In the data rows, 128 means zero.
Here are some numbered points:
[189 168 146  76 133 122 174 101  82 117 128 143 108  92 116  80 154 127
 122  69 141  85  40 158] 0
[146 141 135 122 110 128 153 102 124 116 128 147 139  91 126  41 139 138
 157 107 141 122  82 128] 1
[114  72 102  97 127 142 169 109 101 114 100 130 151 103 158  41 135 124
 132 119 157 127  13 157] 2
[ 96 131  48 132 168 137 100 163 150 156 134  68  97 152  67 149 101 115
 163 145 158 165 211 141] 3
[116 119 114 167 130 131 134 138 120 116  86 128 130 138 158   0 137 159
 145 180 157 144  95 159] 4
[128 129 141 128 143 142 146 111 133 119 123 139 148 114 170  94 118 126
 116 139 172 114  90 149] 5
[107 120  92 119 143 126 135  98 138 135 108 114 114 124 131 130 124 149
 159 119 145 159 141 114] 6
[231 162 105  88 114 144 175 110 112 112 116 123  94 115 122  30 145 169
  93  63 119 131  91 158] 7
[122 140  94 114 109 138 164 112 132 100  91 159 154  95 138  74 143 157
 126 114 133 128  76 165] 8
[ 92  83 162 173 137 113 100 132 139 138 129 123 184 113 147 168 141  70
 125 182 170 110 100 124] 9
[ 87  95 150 167 139 129 126 124 106 113 115 167 169 112 147 122 106 100
 130 190 154 143 130 121] 10
[100 104 100 142 131  53 129 126 158 112 107 107 122 127 117 125 121 167
 134 136 132 163 155 117] 11
[145 147 134 111 104 128 105 108 117 133 114 145 125 137 129 137 156 134
 124  84 122 130 162 106] 12
[147 143 153 119 124 122 153 112 124 117 126 160 142 112 143 107 142 112
 106  96 139  94  99 124] 13
[101 110  81 141 145 145 103 146 166 163 135  70 100 155 101 129 127 128
 117 136 113 189 196 129] 14
[144 154 163 151 118 110 117 148 125 139 172 121 109 149  90 198 117 118
 127 113 106  86 184  98] 15
[ 98 124 148 155 148 112  55 175 160 189 200 103  92 146 104 246 113  91
 121 163 110 145 216  79] 16
[141 142 157 107 143 113 128 137 143 134 141 139  86 128 109 175 151 115
 127 111  99 122 168 128] 17
[136 122 132 121 121 150 129 159 123 131 119 138 125 127 104 131 119 115
 104 130 129 130 130 108] 18
[134 117 107 136 138 136 166 114 122 126 102 112 135 138 149  99 126 148
 128 144 158 143 119 158] 19
[105 136 111 111 119 137 121 131 118 139 116 111 104 121 127 103 138 130
 138 122  90 142 131 138] 20
[132 125 111 114 137 140 112 143 148 132 130 117 156 140 119 138 131 122
 183 108 125 124 130 102] 21
[124 123 123 116 106 134 129 126 132 110 112 176 154 108 142 109 169 124
 129 125 133 108  85 175] 22
[119 125 172 137 128 117 171 137 122 120 114 167 141  90 132 125 118 122
 156 174 163 110  84 113] 23
[108 138 109 128 138 120 134 121 143 142 122 117 142 127 149 115 118 120
 147 145 129 169  85 170] 24
[174 166 169  93 130 127 153 115 113 100 153 156 109 127 123 142 146 150
 108  93 113  82  92 104] 25
[116 142  79 111 125 139 135 134 122 136 114 103 124 145 118  98 124 159
 157 115 112 141 160 149] 26
[140 179 115  83 127 142 165 104 122 118 124 170 132  98 141  73 148 156
 122  79 142 112  75 158] 27
[138  92 133 164 151 122  98 159 184 148 126 119 166 136 128 162 126 118
 131 178 141 135 153 138] 28
[132 130 110 122 157 144 125 135 126 130 132  65 128 128 131 150 123 127
 130 116 125 135 160 119] 29
[ 67  92 105 173 170 146  43 173 143 148 123 102 118 150 118 172  59 108
 180 205 121 153 217 155] 30
[108 121 115 155 143 174 136 142 124 134 108  28 136 144 125  99 113 136
 147 156 160 161 122 124] 31
[142 145 121  95 115 145 149 106 111 128 127 157 107 130 135  93 125 146
 116 103 138 139 102 133] 32
[189 199 148  67  84 131 167 109 119 113 171 173 105 119 116 117 150 144
 107  48  82  69 106 128] 33
[122 125 137 133 138 125 129 129 116 112 122 134 134  98 137 139 120 116
 119 140 133 106  95 129] 34
[143 138 116 104 141 133 134  91 128 106 117 127 120 125 144 104 132 139
 122 126 155 147 105 126] 35
[115 114 124 148 128 127 109 115 155 146 119  71  54 119 119 129 126 142
 141 138 183 116 122 126] 36
[133  77 146 125 128 130 126 117 139 123 138 158 148 136 124 133 127 131
 119 138 124 102 120 120] 37
[152 149 105 107  94 138 189 128 125 114 135 138 119 111 125 107 140 128
 138  95 133 110 112 145] 38
[127 137 139 146 127 117 128 156 132 125 145 107 114 137 133 132 128 131
 134 115 120 157 129 135] 39
[176 170 214 105  96 107 153 114 119 101 163 201 144 109 159 153 142 137
  77  80 113  48  75 112] 40
[126 118 163 131 104 111 109 145 150 154 167 135 119 133  99 162 140 108
 125 154 113 112 174 115] 41
[180 146 132  81 112 122 174 126 103 115 126 126 112 111 129 108 135 168
  99  85 106  97  72 133] 42
[144 139 121 127 139 131 135 135 146 134 145 118 104 143 127 128 127 120
 103 101 120 144 153 111] 43
[143 133 110 109 114 143 142 114 108  93 127 153 149 144 130  98 135 152
 113 119 117 117 117 167] 44
[118 113 171 119 150 123 117 138 130 124 136 149 131 118 139 152 130 119
 133 148 142  97 139 123] 45
[119 126 145 121  99 129 165 102 125  98  91 165 190 110 157  82 139 143
 107 158 187  70  36 153] 46
[148 147  98 112 143 126 152 125 115 125 124 129 136 113 129 119 129 141
 117  96 149 113 111 127] 47
[103 131 151 147 157 121 107 131 136 112 127 123 134 161 131 191 138 118
 125 159 137 129 138 117] 48
[146 150 143 113  90 121 144 138 124 119 146 104 112 125 154 126 119 141
 107 105 116 104 104 125] 49
[120 155 149 112 171 136 154 108 138 112 143 171 117 141 107  99 142 123
 115 103 116 127 110 130] 50
[107 120 139 157 121 134 108 138 131 133 123 142 156 133 107 144 113 120
 116 135 135 144 108 118] 51
[125 130 129  94 148 124 102 156 130 118 171  99 100 148 102 178 119 112
 136 122 102 135 181 105] 52
Which five points above are nearest to each new point, looking only along the 3 directions in which the numbered points spread most? Their numbers follow each, nearest first.
[114  98 161 137 129 113 119 128 137 135 123 140 169 103 144 129 134 110
 121 162 160 101  99 123] 23 10 34 37 51
[137 146  97 113 132 145 134 124  91 106 111  98 137 102 146  86 125 144
 128 132 102 155 101 144] 35 19 44 47 32
[139 139 127 105 150 119 127 141 138 140 134 114 138 139 140 110 134 147
 133 112  90 134 116 172] 20 47 35 39 18
[111 101 176 170 126 130  94 160 135 130 151 149 136 126 122 209  75  86
 138 169 151 119 129  89] 48 28 9 41 45
[134 165 145 138 116 123 116 148 145 147 158 106  95 149 100 181 101 106
 129 124  55 115 181 109] 52 15 17 41 43
[195 119 138 135 126 140 108 132 130 129 108 153 124 132 139  99 141  97
 133 148 145 129 111 138] 34 35 37 18 22
[110  96  85 146 167 152 115 131 139  86 112  92 148 141 151 103 121 131
 153 150 149 172 169 128] 31 11 36 6 24
[138 102 166 138 121 118 129 109 149  64 134 159 167 112 143 143 113 109
  88 156 131 101  95 108] 23 37 34 45 22
[ 93  89  76 153 142 159  99 135 131 127 105  83 134 120 133 101 120 130
 158 163 144 200 156 147] 31 11 36 6 24
[ 91  73 168 187 137 120  62 177 161 161 180 106 119 160  96 245 108  75
 138 176  96 146 238  85] 16 30 41 52 15
[115 121 170 143 129 125 123 121 131 107 124 148 162  95 138 137 122 110
 112 192 129  92  75 116] 23 34 37 10 45
[114 131 125 138 136 143 141 128 124 141 105 115 138 127 140 120 128 126
 133 184 173  85 131 121] 51 24 34 37 10
[ 81  86 117 153 137 130 114 134 145 142  98 123 163 103 145 122 127 159
 183 188 160 148 108 132] 10 24 31 51 28
[145 137 123 186 130 140 138 116 122 139 118 118 106 152 114  85 148 148
 167  88 122 132 124 137] 20 35 6 26 47
[140 158 121 148 140 126 106 136 143 149 132 120  84 146 108 150 117 117
 113 116  75 140 195 109] 52 17 43 29 15
[ 71  97 118 194 151 117  57 160 150 169 118  90 142 144 128 189  81  92
 141 168 153 178 203 120] 30 28 3 14 48
[137 110  52 116 161 167 185 105  94 130  68  97 157  87 153  11 135 178
 155 144 198 181  48 163] 4 2 8 19 1
[ 80  86 180 160 138 114  93 137 123 159 118 123 135 135 130 190 103  82
 121 184 148 139 155  97] 28 48 9 41 51
[124 132 161 149 118 122 118 122 128 133 156 121 129 141 121 174 123 111
 126 129 117 130 153 108] 41 48 45 17 18
[159 131  48  97 130 153 158 136 128 144 103  97 109 142 148  71 128 161
 143 100 137 161  86 156] 26 19 35 32 20
[133 100 106 157 139 133 127 145 116 143 113 106 147 126 148 111 103 119
 153 172 179 118 127 144] 24 11 19 51 31
[150 126 100 145 119 137 145 125 132 145 122 128 103 117 136 117 132 184
 140 118 134 153 142 128] 20 6 26 39 35
[118 130 135 114 114 151 163  95 124 105 123 145 152 117 138 101 134 121
 125 124 159 113  78 142] 22 5 1 44 8
[110 123  85 109 161 151 132 111 139 125  78 110 137 122 142  90 114 134
 171 157 146 161 129 142] 31 19 24 6 11
[ 99 106 132 157 126 127 114 148 132 145 128 137 147 134 136 148 108 106
 159 110 148 128 117 126] 51 48 37 45 18
[153 163 115  93 118 151 153 120 122 138 138 105  82 144 107 102 122 137
 135  80 109 170 156 142] 26 20 43 12 29
[114 145 168 168  89  96  53 184 172 161 191 110  99 164  78 255 107  77
 120 104  69 115 255  71] 16 15 52 41 17
[149  61 115 102 110 138 160  93 128 126 119 183 120 121 139  78 137 118
 122  90 142 140  67 167] 1 8 22 44 5
[134 132 116 162 103 137 108  72 104 118 115 129 142 115 124 116 101 140
 127 147 152 134 156 135] 24 21 36 51 6
[153 169 175 105 124  24  94 143 152 163 176 116  65 171  62 177 132 127
 113  94  78 110 215  93] 15 52 17 41 43
[129 118 166 151 108 118 143 111 127  96 116 158 162 113 165 130 130 122
 125 168 148  97  67 114] 23 22 5 34 37
[125 117 170 122 108 127 127 116 111 130 116 153 140 101 140 124 135 138
 114 129 113 118  70 140] 22 13 34 23 5
[104 123 179 125 106 121 158 114 118 106  92 183 182  94 156 107 130 136
 128 189 176 104  10 131] 46 23 5 22 2
[126 173  90 107 136 151 112 151 136 198 150  74  68 168  73 168 135 142
 144  74  64 153 212 123] 52 14 3 29 43
[124 148 149 146 132 101 137 110 140 117 106 158 173  96 127 127 125 121
  97 143 154 109  84 105] 23 34 22 37 5
[126 132 126 124 128 139 113 153 139 151 145 109 125 144 111 150 133 115
 129 126 104 140 161 110] 29 43 39 52 21
[165 173  97  83 121 145 168 107 107 108 128 131  52 130 111  91 156 154
 123  75 114 157 107 153] 7 38 42 32 47
[134 146 116 105 126 186 115 108 136 137 119 109 129 116 114 124 131 130
 111 111 131 163 137 129] 20 39 6 21 43
[118 108 101 109 158 147 143 118 137 127 105 122 145 145 124  80 126 139
 151 126 120 169 164 171] 6 26 31 19 20
[113  56 101 120 130 115 117  95 107 123 122 114 116 142 144 123 137 150
 125 110 127 110 123 141] 24 35 20 6 21
[173 162  96  82 123 183 119 116 126 132 114  98  99  94 114 109 142 169
 142  75  37 156 132 141] 26 38 20 43 32
[126 125 131 116 124 134 171 123 118 116  91 145 167 108 183  57 137 153
 130 163 174 135  55 152] 2 8 46 5 4
[144 138 131 128 128 128 128 104 131 118 128 107 128 134 122 128 139 115
 125 125 132 122 129 130] 18 39 21 20 12
[172 169 223 111  84 106 143 121 116 111 154 212 131 114 128 159 144 122
  88  95 111  27  72 113] 40 25 13 33 49
[103 100 144 185 142 124 117  58 117 127 139 133 139 119 123 124 117 104
 117 170 138 111 132 123] 51 10 37 45 34
[136 136 119 107 122 129 171 117 132  90 131 118 147 131 136 117 139 140
 127 115 147 130  89 149] 44 35 47 32 1
[107 112  63 153 181 157 136 123 127 146  79 135 155 136 151  54 110 125
 153 119 191 164  98 153] 4 19 24 31 6
[ 77 115 145 181 151 106  68 172 128 151 154  86 118 138 101 220 113 100
 148 154 117 140 212  75] 16 30 41 52 28
[128 162 150 135 132 103 113 147 147 158 140 136 137 130 106 180 107 116
 120 131 113 125 181  93] 41 15 17 52 48
[ 85 100 107 185 132 135  62 204 180 166 149 108 112 146 120 187 103 104
 131 174 115 174 210 118] 30 16 3 28 14
[126 152 122 132 109 124 124 130 126 116 136 114 128 133 131 123 152  91
 140 112  99 121 114 153] 18 39 50 21 47
[111 102 156 130 123 136 131 126 113 102 130 163 159 115 147 112 121  98
 139 165 153 120  86 174] 23 5 34 22 10
[120 130  98 110 133 102 135 134 122 136 117 116 133 126 118 109 117 150
 139 135 130 154 150 137] 6 20 36 11 26
[157 156 154 111 118 131 152 115 125  99 145 160 139 133 169 131 132 145
 113 110 134  93  88 119] 13 50 49 25 22
[137 116 113 115 119 131 149  93 104 102 113 140 153 104 181  62 141 154
 116 134 135 133  54 165] 8 2 1 5 22
[165 138 160 118  99 115 143 129 113 121 194 167 128 148 136 144 133 138
 110 103  83  73 101 104] 25 49 13 50 12
[114 137 139 127 112 109 151 105 146 124 126 165 142 125 143  93 145 122
 138 130 124  94  81 134] 22 5 13 34 23
[ 86  82  73 154 122 140 148 115 130 120  84 114 186 108 155  39 124 125
 151 154 155 139  99 149] 4 19 24 2 5
[112 108  78 128 116 160 131 125 110 116 113 120 130 128 126  83 124 140
 151 142 111 156 117 143] 19 24 6 31 26
[137 138 153 104 122 152 147 131 128 115 111 137 133 103 139 108 129 131
 114 130 164 119 107 174] 22 44 5 35 47
[115 131 120 118 134 124 116 125 121 142 159 110 100 162 117 143 125 141
 150 126 105 149 180 102] 29 52 43 39 21
[123 165 156 131 114  94 130 182 130 130 152 137 133 147 134 173 138 116
 129 110  96  95 179 138] 17 41 15 52 12
[107 108 134 135 156 132 126 150 133 128 144 133 149 120 168 153 125 121
 148 172 126 122 115 101] 51 45 48 37 28
[145 130 105 100 127 132 129 143 115 112 143 114 121 128 102 114 148 162
 108 107 121 167 134 162] 20 26 47 43 6
[147 148 100 104 110 126 145 119 117 124 112 136 121 141 132 107 139 130
 135  95 117 157 129 146] 47 32 20 35 38
[104 130 141 137 140 114 103 129 116 169 162 125 113 112 113 188 131 122
 116 149 127 137 189 107] 41 52 48 15 17
[111 129 127 170 148 120 114 129 159 149 157  92  94 148 122 192 123 116
 149 123  94 150 200 137] 52 29 41 14 17
[126 107 130 101  86 127 137 131  84 119  71 126 184 120 139 102 139 117
 102 133 160 161 118 156] 5 19 24 22 35
[ 98  88  75 147 148 139 108 134 114 150 115  80 118 131 119 113 117 166
 177 149 153 206 159 154] 31 11 14 6 36
[117 120 104 136 130 132  91 162 138 104 141  98 110 157  99 126 114  97
 137 134  98 145 172 122] 29 36 11 21 39
[106 100 163 149 128 105 109 141 142 126 119 111 141 128 135 150 115  85
 111 166 149 116 131  96] 48 51 28 45 37
